Where one turn sends some rows of the set: a few examples, then the rows asked
sig: -0.779	-3.676	-1.799	1.872	2.609	-0.066	0.000	0.636	1.467	2.084	0.153	-0.732	2.176
Nivem: -1.667	-3.835	-2.352	0.382	1.606	-1.567	2.546	-1.468	1.595	0.262	0.342	2.378	-1.377
Baza: 0.001	-0.328	0.433	-1.117	-1.329	-0.947	-0.767	-0.399	-0.592	-2.996	-1.154	1.354	-3.772
rutu: -2.377	0.984	2.142	-0.609	-1.372	-2.645	1.803	-0.548	2.114	1.798	-0.709	0.532	0.879
Geke: -1.324	-1.454	0.086	1.821	1.525	1.306	-3.692	-1.198	2.735	-1.862	0.775	-3.603	-2.384
miva: 0.917	-1.057	1.282	-1.605	-0.907	-1.051	-0.403	-0.942	0.262	-2.593	-0.229	1.320	-4.401
fim: -0.898	-1.014	-0.468	3.273	1.998	0.496	-4.500	-0.627	3.429	-1.459	0.521	-2.589	-1.496
gid: -4.931	0.601	0.996	-0.096	-0.859	-3.287	-1.003	0.032	3.845	-1.009	-1.003	-0.923	-2.342
tuv: -0.235	-3.003	-2.119	1.681	2.354	0.907	0.937	0.471	2.046	1.618	-0.676	0.675	2.463
kugal: -0.395	-1.070	0.390	2.868	2.391	1.616	-4.096	-0.194	2.806	-1.612	0.208	-2.899	-1.463
Lobiv: -1.464	-2.596	-2.503	2.053	2.299	1.698	1.416	0.382	2.170	1.630	-0.235	-0.363	1.429
dagas: -0.704	-1.514	-0.117	3.157	2.369	0.570	-3.463	-0.376	2.945	-2.778	0.597	-2.052	-2.183
Voz: 0.976	-0.311	0.182	-1.405	-1.484	-0.775	-1.716	0.160	0.677	-2.249	-0.610	1.009	-4.168
netir: -2.963	-1.176	1.247	2.320	3.272	-2.087	-1.851	-2.433	2.110	-1.867	1.639	-2.148	1.225
nov: -1.608	-1.607	-2.536	-1.526	1.680	-0.772	-3.160	0.299	-0.904	-1.468	-0.362	1.533	-1.583
bimi: 0.553	-1.153	0.129	-1.742	-1.311	-1.029	-1.612	0.015	-0.230	-1.827	-0.097	0.598	-4.648
bos: -0.540	-3.234	-2.204	1.909	2.684	0.538	-0.214	-0.027	2.599	2.727	0.726	0.739	1.222
zafi: -1.652	0.603	2.310	0.258	-1.972	-2.944	2.216	-0.248	2.668	1.196	-0.415	0.479	0.256
lito: -1.084	-1.563	0.190	2.867	1.884	1.043	-3.432	-0.213	3.035	-1.282	0.478	-2.888	-3.305
kisa: -0.016	-1.110	0.622	-2.078	-1.382	-1.244	-0.109	0.496	0.935	-2.826	-0.233	0.774	-4.266
rurig: -0.195	-2.904	-1.639	2.454	2.338	1.307	1.198	0.122	1.627	2.400	0.132	0.024	1.872
gepe: -2.250	1.197	3.204	0.104	-1.092	-2.228	2.285	-1.067	2.124	0.336	-0.406	0.722	0.337
Rap: 0.676	-1.115	1.119	-1.802	-1.142	-2.105	-2.114	-0.382	0.108	-1.931	-0.074	1.583	-3.841
suvi: -1.827	0.703	1.804	1.165	-1.100	-2.872	1.773	-1.156	2.448	0.431	-0.450	1.786	1.616
tuta: -1.936	0.687	2.224	0.757	-0.370	-3.553	2.075	0.825	2.992	0.675	-0.672	0.763	1.073
rusit: -0.890	-2.863	-2.949	2.357	1.646	0.736	-0.264	1.034	1.435	2.487	-0.001	-0.074	2.034
gekuf: -1.312	0.936	2.242	0.069	-0.919	-3.014	1.758	-0.438	1.968	0.536	-0.567	0.584	1.962
sizan: -1.481	-0.208	-0.303	2.504	2.105	1.246	-4.182	-0.970	2.526	-1.117	0.248	-2.276	-3.057

kugal -> Voz
gid -> Nivem
Now these:
tuta -> bos
miva -> gekuf
rutu -> Lobiv
gepe -> tuv
suvi -> sig

Where one turn sends some rows of the set: a few examples, then the rows asked
Vap: -1.873	2.416	1.555	-1.392	-3.513	-0.348	-2.197	3.458	-0.616	1.137	-0.508	-2.245	2.419	-1.161	1.229
mano: -2.827	-2.159	2.058	0.133	-2.652	-1.454	0.466	2.233	6.015	2.912	-2.734	0.184	-1.210	-1.184	2.456
Duze: 0.661	1.834	-0.153	2.968	-0.118	0.829	0.808	-1.306	2.445	2.137	-0.066	0.096	-0.936	0.707	2.845
rinud: -1.985	1.952	1.088	-1.339	-2.843	0.125	-2.491	2.725	-1.077	0.100	-0.996	-1.459	2.002	0.180	0.170
mem: -2.116	0.619	2.496	0.046	-2.409	-2.416	0.760	1.139	5.133	3.760	0.081	-0.705	-1.483	-2.174	5.364
suz: -1.380	3.119	1.338	-1.705	-2.537	-0.377	-2.349	2.149	-1.334	0.581	0.609	-1.977	1.652	-0.446	1.385
zigul: -1.415	2.679	1.663	-1.714	-3.345	-0.611	-2.094	3.124	-0.572	1.407	0.261	-2.529	2.131	-1.312	1.683
naro: -1.491	3.000	-0.296	-1.068	-0.796	0.624	0.673	1.406	3.394	-0.074	-0.030	1.899	-3.443	-3.029	6.136
tolak: -1.670	-0.648	-0.701	-1.663	-0.820	1.756	0.301	2.589	4.536	-0.785	-2.947	2.727	-3.350	-1.797	2.379
vepil: -0.018	0.927	-0.427	3.425	-0.423	1.210	0.634	-0.926	2.432	1.691	-1.478	0.553	-0.548	1.193	1.922
bel: 1.619	0.011	-0.279	1.820	0.234	1.365	0.637	-0.973	3.281	2.273	-0.348	0.003	-1.441	0.983	1.178
Lurov: -4.641	-0.954	-0.569	1.163	-1.509	0.606	-2.737	2.453	1.632	0.476	-0.431	2.873	-3.319	-2.358	4.165
Fak: -1.453	0.971	1.433	-2.007	-3.366	0.081	-2.232	3.703	-0.041	1.056	-1.009	-2.177	2.154	-0.804	-0.140
kekuf: -0.498	-0.552	-0.545	-2.673	-0.236	1.624	0.365	2.346	4.833	-0.280	-1.331	2.159	-4.070	-2.173	2.506
popi: -3.141	0.888	2.251	1.051	-2.812	-2.333	0.783	1.262	4.816	3.325	-1.005	-0.164	-0.930	-1.857	5.444
vume: 0.988	-0.096	-0.363	2.201	0.027	1.408	0.533	-0.769	3.141	1.990	-1.119	0.309	-1.149	1.160	0.858
naza: -4.371	-0.093	-0.437	1.041	-1.278	0.328	-2.571	2.057	1.339	0.749	0.592	2.530	-3.602	-2.745	5.125
laza: -3.541	-1.065	1.922	1.053	-3.047	-1.731	0.505	1.936	5.490	2.891	-2.878	0.343	-0.649	-1.268	3.404
vul: -1.170	-1.501	2.400	-1.333	-1.982	-1.833	0.636	1.508	6.315	3.840	-0.282	-0.674	-2.093	-1.886	3.132
Rora: -3.629	0.337	-0.255	0.457	-0.986	0.151	-2.422	1.749	1.486	1.099	1.679	2.139	-3.974	-3.069	5.426
pupi: -0.184	2.059	1.490	-2.950	-1.907	-0.215	-2.399	2.205	-0.516	0.870	1.250	-2.450	0.974	-0.556	0.393
fub: -0.447	1.067	1.625	-3.063	-2.858	-0.137	-2.298	3.517	0.219	1.545	0.291	-2.671	1.567	-1.140	0.088
Bize: -4.213	-2.033	-0.613	0.571	-1.214	0.874	-2.770	2.696	2.092	0.421	-0.706	2.998	-3.565	-2.140	3.049
pef: -0.756	0.842	1.214	-2.699	-2.269	0.315	-2.528	2.769	-0.363	0.390	-0.386	-1.848	1.346	0.052	-0.998
misu: -3.140	1.886	-0.686	0.260	-1.482	1.214	0.512	2.158	3.259	-0.943	-2.831	2.990	-2.440	-2.037	4.823
mez: 0.173	1.620	-0.282	3.521	-0.375	0.951	0.714	-1.157	2.405	1.907	-0.799	0.294	-0.626	0.890	2.526
zutu: 0.456	0.162	-0.438	2.939	-0.275	1.383	0.625	-0.779	2.910	1.801	-1.615	0.529	-0.768	1.288	1.176
Rorar: -3.801	0.159	2.018	1.439	-3.112	-2.101	0.703	1.596	5.009	2.914	-2.238	0.180	-0.588	-1.602	4.604
Rim: -1.726	-2.260	2.256	-0.849	-2.204	-1.592	0.503	1.985	6.440	3.286	-1.554	-0.209	-1.704	-1.493	2.410
gef: -0.415	1.973	-0.176	-2.273	-0.309	0.710	0.558	1.387	4.012	0.225	0.544	1.564	-4.050	-3.092	5.133
mimus: 0.105	0.486	-0.237	-3.003	-0.092	1.277	0.418	1.815	4.677	0.121	0.069	1.613	-4.289	-2.758	3.634
Metu: -2.532	-2.503	-0.296	-1.170	-0.470	0.837	-2.690	2.472	2.745	1.112	1.106	2.108	-4.575	-2.552	2.784
gube: -1.512	1.107	1.038	-1.945	-2.617	0.303	-2.551	2.799	-0.634	0.240	-0.955	-1.557	1.774	0.237	-0.673
Gifo: -0.776	2.530	1.730	-2.315	-3.099	-0.501	-2.010	3.104	-0.406	1.568	0.829	-2.713	1.775	-1.459	1.400
Papam: -0.670	2.858	1.515	-2.482	-2.221	-0.338	-2.316	2.152	-0.985	0.783	1.254	-2.232	1.256	-0.627	1.148
Rar: 1.384	1.389	-0.134	2.388	0.178	0.907	0.743	-1.431	2.737	2.444	0.486	-0.105	-1.245	0.613	2.524
Tor: -2.648	2.938	-0.410	0.043	-1.337	0.722	0.597	1.573	3.078	-0.613	-1.560	2.501	-2.793	-2.495	5.923
sivi: -2.037	2.801	1.170	-1.244	-2.832	-0.223	-2.398	2.422	-1.382	0.298	-0.386	-1.718	2.037	-0.224	1.025
Dilo: -3.277	-2.642	-0.410	-0.485	-0.866	0.953	-2.684	2.592	2.599	0.633	-0.084	2.645	-4.068	-2.313	2.507
Puv: -1.970	1.651	1.456	-1.457	-3.514	-0.178	-2.169	3.630	-0.309	0.985	-1.103	-2.050	2.493	-0.850	0.536
pelad: -1.342	-0.279	2.420	-0.848	-2.011	-2.232	0.870	1.258	5.750	3.950	0.416	-0.862	-1.935	-2.136	4.390
pazot: -2.180	-1.493	-0.178	-1.201	-0.354	0.518	-2.510	2.055	2.368	1.322	2.190	1.873	-4.765	-2.987	3.775
duno: -0.155	1.199	1.286	-3.145	-2.127	0.185	-2.491	2.500	-0.354	0.741	0.531	-2.160	1.017	-0.215	-0.473
Suvun: -2.749	0.347	-0.861	-0.424	-1.287	1.631	0.379	2.493	3.946	-0.971	-3.558	3.104	-2.717	-1.748	3.194
vetev: -0.917	0.710	1.500	-2.621	-3.042	0.046	-2.195	3.754	0.316	1.296	-0.421	-2.405	1.848	-1.000	-0.355
Basim: -0.309	1.820	1.729	-2.828	-2.864	-0.327	-2.172	3.341	0.041	1.612	0.920	-2.835	1.470	-1.282	0.827
gim: -2.749	-0.402	-0.140	-0.605	-0.551	0.271	-2.575	1.818	1.998	1.366	2.358	1.875	-4.491	-3.119	4.908
Vot: 1.669	0.727	-0.145	1.905	0.231	1.114	0.627	-1.192	3.013	2.414	0.282	-0.254	-1.519	0.736	1.782

pef -> duno
zigul -> Vap
bel -> Vot
Now these:
Tor -> misu
Rorar -> laza
Lurov -> Bize

